500 stands for zero in the data rows.
Here are some points:
array([578, 547, 390, 578, 453, 578, 516, 422, 610, 610, 610, 453, 578,
       453, 610, 516, 453, 484, 610, 484, 547, 484, 390, 516, 390, 422])
array([547, 516, 641, 610, 484, 610, 453, 547, 359, 422, 516, 484, 359,
       484, 453, 453, 390, 516, 547, 547, 610, 641, 641, 641, 641, 547])
array([484, 422, 390, 390, 453, 453, 516, 453, 547, 453, 578, 578, 641,
       610, 641, 610, 484, 547, 610, 422, 422, 390, 484, 359, 484, 359])
array([641, 516, 484, 547, 516, 547, 547, 484, 578, 453, 484, 359, 359,
       359, 359, 359, 359, 359, 390, 390, 359, 390, 516, 547, 610, 610])
array([641, 641, 641, 641, 641, 547, 641, 390, 390, 516, 422, 390, 390,
       390, 422, 390, 422, 390, 390, 453, 453, 547, 578, 641, 641, 578])
array([547, 641, 547, 578, 610, 547, 641, 516, 453, 484, 547, 453, 484,
       390, 359, 359, 390, 359, 359, 390, 390, 422, 547, 547, 578, 578])
array([516, 453, 578, 516, 422, 516, 516, 516, 516, 422, 578, 610, 453,
       610, 516, 547, 578, 641, 547, 484, 547, 547, 390, 422, 359, 390])
array([359, 390, 453, 547, 390, 484, 578, 516, 547, 578, 578, 641, 547,
       610, 641, 610, 453, 422, 484, 484, 422, 359, 359, 359, 359, 390])
array([516, 547, 578, 547, 422, 390, 422, 390, 547, 453, 610, 484, 610,
       484, 516, 547, 578, 578, 578, 578, 516, 422, 484, 390, 359, 359])
array([578, 610, 484, 516, 578, 453, 453, 422, 484, 484, 516, 422, 610,
       516, 547, 422, 453, 422, 484, 390, 547, 578, 610, 516, 547, 547])
array([641, 610, 641, 641, 641, 610, 610, 641, 610, 641, 610, 484, 422,
       453, 390, 359, 359, 359, 390, 359, 359, 359, 359, 516, 547, 578])
array([390, 422, 484, 578, 547, 547, 453, 516, 578, 610, 453, 610, 453,
       547, 453, 422, 516, 484, 484, 422, 422, 453, 578, 547, 484, 516])
array([516, 641, 547, 610, 641, 578, 547, 516, 641, 453, 390, 390, 453,
       359, 359, 390, 390, 359, 359, 359, 422, 453, 422, 610, 547, 578])
array([453, 610, 641, 641, 516, 547, 610, 610, 484, 578, 359, 484, 390,
       390, 359, 359, 359, 390, 359, 359, 359, 516, 547, 578, 641, 641])
array([453, 453, 390, 516, 422, 484, 422, 484, 453, 547, 453, 516, 610,
       516, 578, 547, 484, 453, 453, 484, 422, 453, 453, 484, 578, 516])
array([422, 422, 390, 390, 359, 422, 390, 390, 547, 610, 610, 422, 641,
       547, 610, 484, 578, 610, 578, 547, 578, 547, 578, 610, 453, 547])
array([422, 359, 359, 453, 359, 453, 578, 547, 641, 610, 547, 641, 641,
       641, 641, 641, 516, 641, 578, 453, 484, 422, 359, 359, 390, 359])
array([578, 484, 578, 578, 547, 390, 484, 390, 422, 390, 610, 390, 390,
       484, 547, 578, 453, 453, 578, 610, 610, 484, 578, 453, 610, 578])
array([422, 516, 516, 516, 359, 390, 484, 390, 390, 422, 453, 453, 578,
       547, 578, 610, 610, 641, 610, 516, 578, 610, 610, 516, 547, 422])
array([453, 453, 422, 422, 516, 453, 516, 578, 422, 578, 578, 453, 610,
       547, 516, 516, 578, 578, 547, 453, 578, 610, 516, 390, 390, 516])
array([422, 390, 390, 516, 422, 547, 547, 516, 610, 610, 610, 578, 610,
       578, 610, 610, 547, 516, 516, 516, 578, 610, 610, 390, 453, 422])
array([359, 422, 359, 390, 390, 422, 422, 422, 484, 516, 578, 516, 578,
       547, 641, 641, 610, 641, 578, 610, 578, 641, 610, 484, 453, 359])
array([359, 578, 390, 390, 453, 453, 516, 422, 547, 390, 516, 422, 547,
       547, 453, 547, 453, 610, 516, 516, 453, 578, 453, 484, 390, 516])
array([390, 422, 484, 390, 578, 578, 610, 610, 547, 547, 547, 547, 641,
       484, 641, 516, 484, 516, 516, 390, 516, 453, 390, 359, 453, 390])
array([422, 484, 453, 484, 516, 610, 484, 578, 578, 641, 547, 484, 390,
       453, 484, 422, 390, 390, 422, 422, 547, 453, 547, 547, 547, 547])
array([390, 359, 359, 453, 547, 453, 390, 453, 453, 610, 578, 484, 484,
       484, 516, 484, 610, 610, 610, 610, 453, 578, 390, 484, 516, 516])
array([578, 610, 547, 641, 641, 578, 641, 578, 453, 516, 547, 390, 422,
       390, 359, 390, 359, 359, 390, 359, 422, 390, 359, 610, 610, 641])
array([516, 484, 453, 359, 390, 547, 422, 484, 453, 610, 422, 547, 453,
       578, 453, 610, 516, 610, 547, 422, 484, 578, 484, 390, 578, 422])
array([578, 641, 578, 516, 484, 516, 610, 516, 484, 578, 390, 484, 422,
       484, 390, 390, 516, 390, 422, 453, 422, 390, 547, 578, 547, 453])
array([547, 641, 578, 610, 484, 484, 484, 453, 453, 390, 453, 422, 453,
       390, 516, 422, 453, 422, 547, 516, 516, 484, 516, 453, 610, 484])
array([453, 359, 359, 390, 359, 390, 359, 359, 453, 390, 578, 516, 641,
       641, 641, 641, 641, 610, 610, 641, 610, 610, 610, 422, 484, 359])
array([578, 547, 641, 641, 610, 641, 516, 516, 516, 547, 453, 547, 516,
       422, 453, 453, 516, 390, 422, 484, 484, 390, 516, 422, 390, 484])
array([359, 422, 484, 516, 422, 453, 516, 453, 516, 578, 516, 578, 516,
       547, 578, 453, 422, 453, 484, 422, 422, 453, 453, 422, 547, 516])
array([547, 453, 516, 610, 578, 547, 578, 390, 422, 547, 453, 578, 453,
       610, 516, 453, 578, 516, 453, 578, 516, 578, 422, 578, 547, 578])
array([484, 516, 516, 578, 578, 422, 453, 484, 484, 641, 578, 547, 610,
       578, 641, 484, 578, 453, 610, 516, 484, 390, 422, 422, 359, 422])
array([390, 359, 359, 359, 484, 422, 422, 516, 453, 547, 422, 422, 578,
       422, 610, 610, 641, 641, 547, 610, 641, 578, 641, 547, 578, 610])
array([484, 359, 453, 516, 453, 422, 578, 422, 610, 453, 484, 453, 578,
       578, 484, 516, 453, 578, 453, 453, 390, 547, 422, 578, 484, 390])
array([578, 516, 610, 453, 484, 516, 453, 390, 359, 359, 359, 359, 390,
       453, 484, 453, 422, 422, 453, 641, 641, 610, 641, 641, 641, 610])
array([610, 453, 422, 359, 359, 484, 484, 547, 516, 422, 453, 453, 516,
       641, 610, 641, 516, 610, 578, 484, 453, 610, 516, 484, 453, 484])
array([453, 453, 453, 610, 422, 422, 578, 547, 516, 641, 516, 516, 484,
       516, 610, 516, 547, 516, 390, 484, 390, 390, 484, 516, 516, 516])
array([610, 422, 610, 578, 484, 453, 547, 516, 578, 453, 422, 610, 578,
       547, 453, 547, 547, 610, 453, 547, 547, 516, 484, 453, 359, 359])
array([359, 359, 359, 359, 359, 359, 359, 359, 390, 453, 516, 453, 641,
       610, 641, 641, 641, 641, 641, 641, 641, 641, 578, 641, 422, 359])
array([453, 516, 484, 390, 453, 484, 390, 359, 453, 390, 516, 547, 484,
       390, 578, 484, 641, 610, 641, 641, 641, 641, 547, 641, 484, 578])
array([390, 484, 422, 390, 578, 578, 610, 516, 516, 453, 453, 610, 547,
       453, 610, 547, 453, 578, 516, 422, 422, 359, 453, 516, 390, 516])
array([359, 359, 422, 547, 484, 516, 516, 422, 547, 516, 610, 610, 610,
       578, 484, 578, 516, 484, 453, 578, 422, 484, 516, 547, 422, 578])
array([359, 422, 359, 359, 390, 359, 359, 453, 484, 359, 547, 484, 453,
       516, 516, 578, 641, 641, 578, 578, 641, 641, 641, 578, 610, 516])
array([422, 516, 578, 610, 547, 453, 641, 484, 641, 547, 641, 610, 578,
       547, 578, 422, 390, 422, 422, 390, 422, 390, 547, 484, 547, 547])
array([516, 547, 578, 641, 641, 641, 641, 641, 578, 516, 516, 610, 390,
       422, 390, 422, 359, 359, 359, 390, 390, 359, 359, 359, 516, 484])
array([484, 484, 390, 516, 422, 422, 422, 453, 547, 641, 641, 578, 578,
       578, 610, 578, 578, 453, 547, 422, 547, 484, 484, 390, 359, 390])
array([359, 453, 484, 390, 578, 516, 547, 610, 610, 641, 578, 641, 547,
       516, 516, 484, 453, 547, 484, 547, 484, 359, 390, 453, 422, 390])
array([484, 359, 422, 516, 516, 390, 453, 610, 516, 578, 578, 641, 610,
       641, 610, 516, 610, 453, 453, 578, 422, 578, 516, 422, 453, 516])
array([641, 641, 578, 578, 610, 610, 516, 484, 547, 516, 359, 359, 453,
       484, 422, 516, 547, 422, 516, 578, 578, 547, 641, 610, 641, 453])
array([390, 422, 422, 516, 453, 484, 578, 422, 453, 453, 484, 641, 578,
       641, 578, 516, 578, 578, 422, 422, 422, 484, 516, 516, 359, 484])
array([453, 422, 453, 390, 453, 484, 516, 390, 641, 578, 641, 578, 610,
       484, 641, 641, 547, 578, 484, 578, 547, 484, 453, 516, 453, 422])
12 more points follow, each with its number after it:
array([390, 390, 578, 610, 484, 610, 484, 484, 610, 610, 516, 610, 641,
       547, 422, 422, 422, 422, 484, 453, 422, 390, 359, 390, 390, 547]) 0
array([484, 422, 390, 359, 359, 359, 359, 359, 359, 359, 390, 453, 422,
       453, 610, 547, 610, 610, 641, 641, 641, 610, 641, 578, 641, 516]) 1
array([422, 484, 516, 422, 484, 578, 547, 641, 453, 547, 453, 516, 453,
       453, 516, 453, 453, 453, 516, 422, 390, 484, 516, 359, 516, 484]) 2
array([578, 547, 641, 578, 641, 641, 516, 516, 641, 516, 516, 359, 422,
       390, 359, 390, 359, 359, 390, 359, 359, 359, 359, 547, 610, 641]) 3
array([453, 641, 516, 641, 641, 610, 610, 641, 641, 484, 422, 516, 390,
       422, 359, 359, 390, 390, 390, 359, 359, 453, 422, 547, 453, 610]) 4
array([390, 422, 547, 484, 578, 578, 578, 610, 516, 484, 547, 641, 578,
       641, 453, 610, 641, 453, 578, 516, 547, 516, 547, 422, 516, 422]) 5
array([610, 641, 484, 484, 516, 578, 422, 578, 422, 359, 453, 422, 359,
       484, 390, 516, 422, 422, 484, 578, 610, 547, 641, 578, 641, 547]) 6
array([359, 390, 359, 390, 359, 359, 359, 422, 359, 453, 516, 547, 641,
       610, 641, 641, 641, 641, 641, 641, 641, 641, 484, 578, 516, 359]) 7
array([484, 453, 390, 484, 390, 390, 484, 610, 578, 610, 547, 641, 610,
       610, 610, 578, 578, 453, 453, 484, 578, 390, 578, 516, 484, 359]) 8
array([516, 390, 422, 484, 453, 453, 516, 484, 516, 484, 547, 516, 578,
       484, 516, 390, 516, 390, 422, 484, 547, 453, 453, 547, 547, 547]) 9
array([516, 516, 484, 453, 516, 484, 484, 610, 516, 516, 610, 484, 516,
       422, 578, 610, 578, 578, 390, 422, 484, 484, 390, 516, 359, 484]) 10
array([484, 578, 547, 641, 547, 484, 484, 422, 516, 359, 484, 390, 359,
       390, 390, 359, 390, 422, 453, 578, 484, 547, 610, 641, 641, 641]) 11
Which three of these numbered points are nearest to each point below, ignoring the 2 directions in which the first points spread most? Their numbers follow each, nearest first.
array([453, 641, 578, 578, 547, 610, 547, 578, 422, 484, 610, 578, 484,
       610, 484, 516, 610, 484, 578, 422, 484, 453, 516, 359, 359, 453]) > 5 6 2
array([484, 578, 610, 641, 547, 547, 453, 641, 547, 578, 422, 578, 547,
       516, 516, 453, 484, 484, 422, 484, 422, 453, 422, 547, 578, 422]) > 7 8 4
array([359, 484, 484, 453, 484, 453, 484, 453, 422, 578, 610, 578, 610,
       516, 641, 516, 516, 578, 547, 453, 516, 422, 359, 453, 359, 359]) > 7 1 10
array([359, 422, 359, 390, 390, 390, 390, 390, 516, 547, 422, 610, 453,
       610, 641, 610, 547, 641, 610, 610, 578, 516, 516, 453, 516, 390]) > 1 7 11
array([390, 453, 516, 578, 422, 422, 453, 390, 578, 390, 610, 578, 516,
       422, 484, 484, 453, 484, 484, 610, 610, 516, 578, 484, 516, 484]) > 11 0 9
array([484, 422, 516, 547, 453, 390, 578, 484, 641, 641, 641, 610, 641,
       610, 610, 610, 610, 453, 453, 547, 516, 422, 516, 484, 390, 359]) > 8 9 7
array([453, 390, 453, 390, 516, 610, 610, 641, 516, 641, 610, 641, 516,
       610, 641, 516, 484, 578, 516, 422, 422, 516, 484, 390, 422, 422]) > 2 6 1
array([578, 610, 516, 516, 641, 641, 547, 484, 453, 453, 578, 547, 422,
       516, 516, 453, 422, 390, 390, 422, 422, 390, 422, 359, 484, 453]) > 6 1 7
array([422, 484, 547, 516, 390, 390, 422, 453, 453, 422, 641, 422, 516,
       610, 547, 516, 453, 453, 610, 578, 516, 516, 578, 422, 547, 516]) > 11 7 6
array([516, 578, 484, 641, 641, 641, 610, 641, 547, 453, 484, 422, 359,
       359, 359, 390, 390, 390, 359, 359, 359, 453, 484, 484, 484, 610]) > 4 11 2
array([422, 516, 484, 484, 516, 359, 390, 484, 422, 610, 547, 484, 578,
       641, 484, 484, 610, 484, 610, 516, 610, 578, 390, 390, 516, 390]) > 7 0 9
array([422, 453, 547, 453, 390, 516, 578, 578, 422, 422, 484, 516, 516,
       453, 484, 641, 516, 610, 610, 453, 484, 516, 453, 359, 484, 484]) > 2 1 7
array([610, 641, 578, 547, 610, 610, 484, 578, 422, 453, 453, 422, 359,
       390, 422, 359, 390, 390, 484, 516, 547, 484, 610, 610, 641, 610]) > 6 1 7
array([453, 359, 390, 359, 359, 359, 390, 359, 359, 359, 453, 547, 453,
       516, 641, 641, 641, 641, 641, 641, 578, 547, 578, 610, 547, 547]) > 1 7 11
array([390, 578, 578, 578, 422, 484, 516, 390, 390, 390, 547, 359, 422,
       453, 453, 484, 453, 516, 516, 610, 610, 641, 610, 641, 641, 610]) > 11 7 0
array([547, 641, 516, 484, 641, 578, 547, 610, 578, 422, 359, 453, 422,
       359, 359, 359, 390, 359, 390, 390, 359, 359, 453, 610, 484, 641]) > 4 1 3
array([422, 390, 359, 422, 359, 359, 422, 547, 422, 422, 641, 578, 516,
       453, 641, 484, 516, 547, 610, 453, 453, 422, 390, 359, 422, 390]) > 1 2 7
array([610, 516, 578, 484, 422, 422, 578, 547, 547, 547, 547, 453, 422,
       516, 516, 484, 516, 547, 453, 453, 390, 547, 390, 453, 390, 484]) > 10 3 1
array([547, 641, 610, 484, 610, 610, 578, 422, 578, 390, 359, 390, 422,
       390, 484, 390, 390, 453, 547, 516, 516, 610, 516, 516, 484, 547]) > 4 11 3
array([484, 422, 422, 547, 484, 516, 516, 610, 578, 484, 610, 641, 484,
       641, 453, 547, 453, 547, 453, 484, 390, 390, 547, 390, 547, 453]) > 6 11 1
array([359, 359, 422, 547, 547, 390, 422, 516, 516, 453, 641, 641, 516,
       578, 641, 610, 578, 578, 578, 547, 390, 422, 422, 359, 390, 516]) > 11 1 4
array([610, 610, 641, 641, 610, 610, 641, 610, 610, 578, 422, 484, 422,
       547, 484, 390, 484, 390, 422, 484, 422, 484, 453, 547, 422, 578]) > 4 7 10
array([390, 390, 390, 359, 390, 484, 359, 390, 359, 390, 359, 516, 422,
       422, 484, 578, 610, 641, 641, 547, 610, 578, 578, 547, 610, 516]) > 1 2 7
array([547, 422, 453, 390, 390, 484, 390, 390, 390, 390, 516, 453, 484,
       547, 547, 484, 453, 484, 547, 610, 641, 641, 641, 547, 610, 578]) > 9 1 6
array([359, 359, 390, 390, 422, 453, 610, 641, 547, 610, 641, 547, 641,
       578, 578, 610, 578, 484, 484, 484, 484, 422, 359, 422, 516, 547]) > 9 7 3
array([610, 641, 578, 390, 390, 359, 359, 359, 390, 359, 359, 359, 390,
       390, 484, 453, 641, 610, 610, 641, 641, 641, 641, 641, 641, 578]) > 1 7 10
array([390, 453, 359, 516, 484, 516, 453, 578, 578, 610, 641, 610, 578,
       641, 641, 641, 641, 453, 578, 547, 453, 390, 484, 359, 359, 359]) > 6 8 7
array([641, 453, 516, 484, 359, 359, 359, 359, 359, 359, 359, 390, 422,
       359, 453, 422, 610, 610, 610, 641, 641, 641, 641, 641, 641, 610]) > 1 9 7
array([359, 359, 359, 359, 359, 359, 359, 359, 359, 390, 359, 610, 453,
       547, 578, 641, 641, 641, 610, 641, 641, 641, 641, 641, 516, 578]) > 1 7 4
array([359, 359, 390, 453, 578, 578, 641, 641, 610, 547, 610, 641, 578,
       516, 453, 453, 578, 422, 484, 547, 547, 547, 359, 484, 547, 484]) > 5 9 7
array([359, 390, 359, 422, 453, 422, 516, 547, 453, 610, 484, 578, 610,
       641, 610, 641, 516, 516, 578, 484, 484, 484, 390, 453, 359, 359]) > 7 1 2
array([641, 453, 422, 453, 422, 422, 422, 359, 359, 359, 359, 359, 484,
       422, 422, 422, 516, 516, 578, 547, 641, 641, 641, 641, 641, 641]) > 9 1 7
array([547, 390, 516, 422, 516, 390, 422, 422, 359, 390, 516, 453, 547,
       453, 484, 578, 516, 484, 578, 610, 578, 547, 610, 641, 610, 610]) > 9 7 1
array([422, 359, 453, 516, 390, 578, 422, 453, 516, 641, 641, 578, 641,
       610, 484, 578, 547, 422, 547, 422, 484, 578, 578, 422, 453, 390]) > 0 7 5
array([610, 484, 390, 359, 390, 359, 359, 359, 359, 359, 359, 390, 453,
       578, 641, 641, 641, 641, 641, 641, 641, 641, 610, 610, 641, 484]) > 1 7 6
array([578, 547, 641, 453, 484, 547, 422, 359, 359, 390, 359, 359, 422,
       390, 390, 453, 516, 547, 610, 610, 641, 578, 641, 610, 516, 578]) > 0 1 3
array([516, 484, 390, 422, 453, 578, 484, 578, 453, 484, 547, 610, 516,
       578, 578, 641, 547, 484, 484, 578, 484, 359, 359, 516, 390, 516]) > 6 7 1
array([453, 578, 422, 390, 547, 516, 453, 422, 578, 610, 484, 610, 610,
       453, 547, 547, 453, 547, 547, 547, 516, 610, 547, 578, 390, 484]) > 4 7 11
array([422, 453, 390, 453, 547, 422, 516, 610, 547, 453, 610, 641, 578,
       610, 610, 547, 453, 453, 422, 453, 578, 578, 547, 422, 484, 484]) > 6 9 8
array([359, 359, 422, 359, 359, 516, 359, 547, 453, 578, 422, 484, 578,
       610, 516, 516, 547, 610, 641, 610, 578, 578, 547, 453, 453, 390]) > 2 0 7
array([547, 390, 453, 390, 453, 390, 484, 453, 390, 390, 390, 453, 484,
       484, 516, 547, 547, 547, 641, 578, 610, 610, 641, 578, 547, 610]) > 1 9 2
array([453, 547, 641, 578, 578, 422, 547, 422, 547, 390, 422, 359, 390,
       484, 359, 390, 422, 422, 390, 578, 578, 610, 516, 641, 547, 641]) > 11 4 0
array([390, 422, 578, 610, 547, 547, 578, 453, 516, 578, 610, 516, 516,
       578, 484, 578, 422, 484, 547, 484, 578, 547, 516, 453, 453, 547]) > 0 11 5
array([453, 547, 578, 390, 484, 516, 390, 390, 359, 422, 422, 390, 547,
       484, 484, 516, 578, 516, 547, 641, 641, 610, 641, 547, 578, 578]) > 0 7 2
array([453, 422, 453, 422, 453, 359, 453, 390, 422, 359, 516, 484, 578,
       453, 453, 547, 453, 578, 516, 516, 516, 578, 610, 610, 578, 578]) > 11 9 1
Here are 12 other points, each followed by its number:
array([453, 453, 390, 359, 578, 453, 484, 610, 453, 578, 610, 578, 516,
       641, 610, 610, 547, 484, 422, 453, 547, 390, 453, 422, 484, 484]) 0
array([578, 390, 390, 390, 422, 484, 390, 516, 390, 422, 453, 453, 547,
       516, 610, 610, 641, 578, 641, 516, 516, 578, 578, 516, 516, 390]) 1
array([578, 641, 641, 641, 547, 578, 641, 641, 547, 484, 547, 547, 390,
       547, 422, 390, 390, 422, 453, 516, 390, 484, 453, 484, 547, 516]) 2
array([516, 390, 422, 516, 453, 453, 610, 610, 610, 641, 641, 641, 516,
       578, 578, 453, 422, 578, 516, 578, 390, 547, 484, 578, 422, 516]) 3
array([610, 610, 641, 610, 453, 578, 516, 484, 390, 390, 359, 390, 359,
       359, 390, 516, 516, 578, 547, 516, 578, 641, 610, 610, 641, 578]) 4
array([641, 641, 610, 484, 453, 359, 359, 359, 359, 359, 359, 359, 359,
       422, 390, 516, 610, 578, 578, 641, 641, 641, 641, 641, 641, 610]) 5
array([453, 359, 359, 422, 453, 547, 547, 578, 578, 578, 641, 610, 641,
       610, 641, 641, 641, 516, 578, 516, 390, 422, 484, 359, 359, 359]) 6
array([547, 390, 422, 359, 390, 359, 516, 516, 422, 578, 390, 422, 578,
       547, 610, 547, 516, 641, 578, 516, 610, 516, 422, 578, 453, 453]) 7
array([516, 578, 390, 484, 484, 578, 422, 516, 422, 578, 516, 422, 484,
       516, 484, 484, 453, 453, 547, 610, 578, 578, 422, 390, 422, 422]) 8
array([359, 359, 359, 359, 484, 516, 390, 422, 578, 516, 484, 547, 484,
       578, 610, 547, 484, 453, 453, 484, 578, 578, 453, 516, 547, 484]) 9
array([516, 547, 547, 422, 422, 453, 610, 578, 610, 547, 610, 641, 547,
       422, 453, 516, 453, 422, 453, 578, 484, 422, 547, 390, 359, 453]) 10
array([484, 390, 359, 547, 359, 422, 547, 516, 484, 578, 641, 641, 610,
       547, 547, 547, 610, 516, 422, 484, 516, 516, 359, 359, 422, 359]) 11
The same question for these:
array([516, 610, 453, 516, 578, 422, 547, 578, 610, 578, 610, 453, 422,
       578, 516, 453, 516, 578, 547, 578, 547, 547, 484, 484, 422, 484]) > 2 5 3
array([610, 610, 484, 641, 578, 641, 641, 547, 516, 547, 578, 484, 484,
       453, 422, 484, 484, 390, 453, 390, 422, 484, 547, 578, 610, 484]) > 6 1 11
array([578, 547, 516, 422, 453, 610, 484, 453, 610, 422, 516, 547, 547,
       547, 610, 516, 547, 484, 484, 578, 422, 453, 578, 516, 453, 547]) > 6 2 1
array([610, 578, 484, 610, 453, 390, 422, 422, 390, 422, 484, 453, 453,
       359, 453, 359, 390, 484, 390, 453, 547, 641, 610, 578, 610, 641]) > 11 5 3
array([453, 610, 547, 484, 641, 578, 516, 422, 578, 422, 390, 422, 390,
       359, 359, 359, 359, 359, 422, 390, 453, 516, 422, 578, 578, 610]) > 9 5 6
array([547, 610, 453, 547, 578, 610, 641, 610, 547, 641, 547, 547, 390,
       422, 453, 390, 422, 390, 390, 422, 484, 516, 390, 390, 422, 453]) > 8 11 6
array([578, 610, 484, 390, 422, 390, 390, 422, 484, 422, 390, 390, 453,
       516, 453, 484, 578, 516, 610, 641, 610, 578, 516, 610, 422, 484]) > 5 8 7
array([359, 516, 516, 390, 422, 516, 610, 610, 610, 641, 641, 578, 641,
       547, 484, 578, 422, 422, 390, 390, 422, 359, 359, 390, 359, 453]) > 10 6 0
array([610, 578, 422, 516, 359, 516, 422, 359, 390, 547, 578, 422, 547,
       610, 610, 641, 610, 516, 641, 610, 641, 547, 516, 484, 516, 359]) > 8 6 11
array([610, 484, 578, 516, 578, 578, 422, 547, 390, 453, 359, 422, 359,
       359, 359, 390, 359, 359, 359, 359, 359, 390, 422, 610, 610, 641]) > 1 9 7
array([422, 547, 422, 422, 453, 453, 641, 578, 484, 484, 390, 390, 516,
       390, 484, 422, 390, 453, 484, 390, 453, 516, 422, 578, 641, 610]) > 7 9 1
array([641, 610, 610, 610, 641, 610, 610, 641, 453, 547, 390, 359, 359,
       359, 390, 359, 359, 359, 359, 390, 359, 422, 390, 547, 641, 547]) > 1 7 6
array([484, 359, 359, 484, 390, 422, 484, 359, 390, 484, 453, 516, 641,
       578, 610, 516, 547, 641, 547, 484, 547, 547, 422, 390, 516, 422]) > 11 7 1
array([641, 547, 641, 484, 547, 610, 578, 484, 422, 516, 610, 610, 547,
       453, 453, 547, 422, 422, 516, 516, 547, 484, 484, 484, 359, 453]) > 10 6 2
array([453, 547, 390, 484, 422, 610, 641, 547, 516, 516, 641, 547, 516,
       484, 547, 453, 422, 422, 422, 453, 453, 390, 578, 516, 516, 453]) > 6 10 2
array([641, 547, 484, 390, 453, 359, 422, 359, 359, 390, 359, 390, 390,
       578, 547, 610, 641, 641, 641, 641, 641, 610, 610, 641, 610, 578]) > 5 7 1
array([359, 453, 453, 484, 453, 547, 578, 422, 422, 641, 547, 484, 641,
       547, 516, 578, 610, 547, 484, 578, 453, 484, 547, 453, 422, 547]) > 6 4 11
array([547, 422, 390, 390, 359, 453, 390, 359, 390, 453, 390, 484, 578,
       641, 547, 641, 610, 547, 641, 610, 610, 641, 578, 610, 516, 359]) > 1 6 5
array([390, 390, 484, 359, 547, 390, 422, 516, 390, 578, 453, 390, 390,
       484, 547, 578, 484, 453, 453, 516, 641, 516, 641, 610, 516, 547]) > 0 9 7
array([641, 578, 641, 547, 516, 516, 641, 610, 547, 547, 359, 359, 359,
       359, 390, 359, 359, 390, 359, 359, 359, 484, 484, 578, 578, 578]) > 7 1 4
array([390, 453, 390, 390, 578, 610, 484, 610, 578, 547, 484, 390, 453,
       422, 484, 453, 453, 422, 422, 484, 484, 453, 484, 547, 578, 610]) > 9 0 6
array([641, 641, 578, 547, 453, 547, 578, 516, 516, 390, 390, 422, 359,
       422, 578, 578, 453, 610, 578, 453, 610, 516, 610, 578, 578, 547]) > 4 5 2
array([422, 359, 359, 422, 390, 422, 422, 547, 547, 610, 484, 453, 578,
       610, 516, 610, 453, 547, 610, 610, 516, 641, 641, 641, 641, 610]) > 3 9 6
array([484, 484, 516, 484, 484, 484, 610, 516, 610, 641, 610, 610, 422,
       484, 453, 484, 390, 516, 390, 516, 484, 422, 578, 453, 578, 484]) > 10 3 2
array([390, 359, 390, 359, 359, 390, 390, 359, 516, 610, 516, 610, 641,
       610, 484, 547, 610, 641, 641, 641, 547, 578, 578, 641, 610, 578]) > 3 9 5
array([484, 453, 453, 359, 453, 422, 484, 547, 422, 610, 547, 516, 547,
       516, 641, 641, 516, 578, 610, 453, 547, 610, 484, 516, 453, 516]) > 7 1 0
array([484, 484, 547, 578, 610, 516, 641, 641, 641, 641, 578, 422, 484,
       484, 453, 390, 390, 390, 422, 422, 453, 390, 422, 547, 453, 578]) > 3 6 7
array([453, 516, 610, 516, 547, 516, 516, 484, 578, 610, 516, 578, 516,
       484, 453, 422, 484, 390, 390, 516, 390, 359, 547, 484, 390, 422]) > 10 5 6
array([641, 641, 641, 610, 610, 422, 453, 453, 422, 359, 359, 422, 359,
       359, 390, 422, 516, 453, 484, 610, 641, 610, 641, 610, 610, 641]) > 5 2 4
array([547, 610, 610, 484, 516, 610, 484, 610, 578, 422, 547, 516, 390,
       422, 390, 422, 422, 390, 453, 453, 390, 578, 422, 422, 610, 484]) > 2 6 4
array([641, 641, 610, 516, 484, 390, 359, 359, 359, 359, 359, 359, 359,
       390, 422, 390, 422, 610, 641, 610, 610, 641, 641, 641, 641, 610]) > 5 4 2
array([641, 484, 484, 453, 484, 547, 516, 453, 359, 516, 422, 422, 390,
       516, 516, 516, 484, 578, 578, 610, 610, 641, 484, 516, 484, 453]) > 8 4 7
array([547, 578, 422, 578, 422, 484, 390, 484, 390, 516, 359, 422, 547,
       390, 390, 422, 422, 516, 578, 484, 578, 516, 547, 610, 610, 610]) > 7 5 4
array([422, 484, 422, 547, 422, 422, 578, 422, 516, 422, 390, 610, 547,
       453, 453, 578, 484, 547, 547, 453, 516, 516, 547, 453, 390, 422]) > 4 5 11
array([547, 610, 641, 610, 578, 641, 641, 641, 547, 516, 422, 578, 359,
       390, 359, 390, 390, 390, 359, 359, 422, 390, 422, 578, 578, 641]) > 4 5 2
array([641, 547, 641, 641, 641, 641, 641, 641, 484, 578, 453, 390, 359,
       359, 390, 359, 390, 359, 359, 359, 359, 359, 359, 453, 484, 547]) > 1 6 4
array([516, 578, 547, 390, 547, 578, 422, 610, 422, 610, 484, 516, 516,
       578, 422, 453, 484, 484, 547, 390, 578, 453, 484, 547, 547, 547]) > 0 1 7
array([453, 547, 422, 390, 359, 453, 453, 359, 453, 390, 359, 359, 516,
       453, 422, 547, 484, 578, 641, 578, 641, 578, 516, 641, 578, 547]) > 7 5 4
array([610, 516, 547, 641, 641, 641, 641, 641, 547, 578, 422, 453, 422,
       422, 390, 359, 359, 359, 390, 359, 359, 359, 359, 484, 578, 578]) > 1 6 7
array([453, 422, 422, 422, 516, 547, 578, 547, 578, 547, 516, 547, 547,
       547, 516, 547, 578, 484, 390, 547, 516, 516, 547, 547, 516, 422]) > 6 9 0
array([578, 547, 578, 484, 578, 610, 610, 422, 422, 484, 422, 422, 422,
       484, 484, 422, 610, 453, 516, 516, 578, 547, 390, 359, 390, 484]) > 8 5 4
array([578, 641, 610, 578, 547, 610, 547, 547, 516, 578, 390, 390, 390,
       359, 390, 359, 359, 390, 390, 359, 359, 359, 390, 610, 641, 610]) > 7 5 1
array([422, 453, 453, 390, 578, 453, 422, 578, 641, 641, 610, 484, 453,
       641, 578, 610, 547, 547, 453, 390, 390, 547, 422, 484, 422, 484]) > 0 9 6
array([578, 547, 641, 484, 422, 359, 390, 359, 359, 359, 359, 359, 484,
       422, 390, 453, 578, 547, 578, 578, 610, 641, 641, 610, 547, 516]) > 5 4 11
array([453, 390, 547, 484, 547, 547, 484, 610, 610, 453, 610, 610, 422,
       422, 516, 453, 422, 453, 578, 484, 578, 422, 547, 516, 422, 453]) > 10 6 2
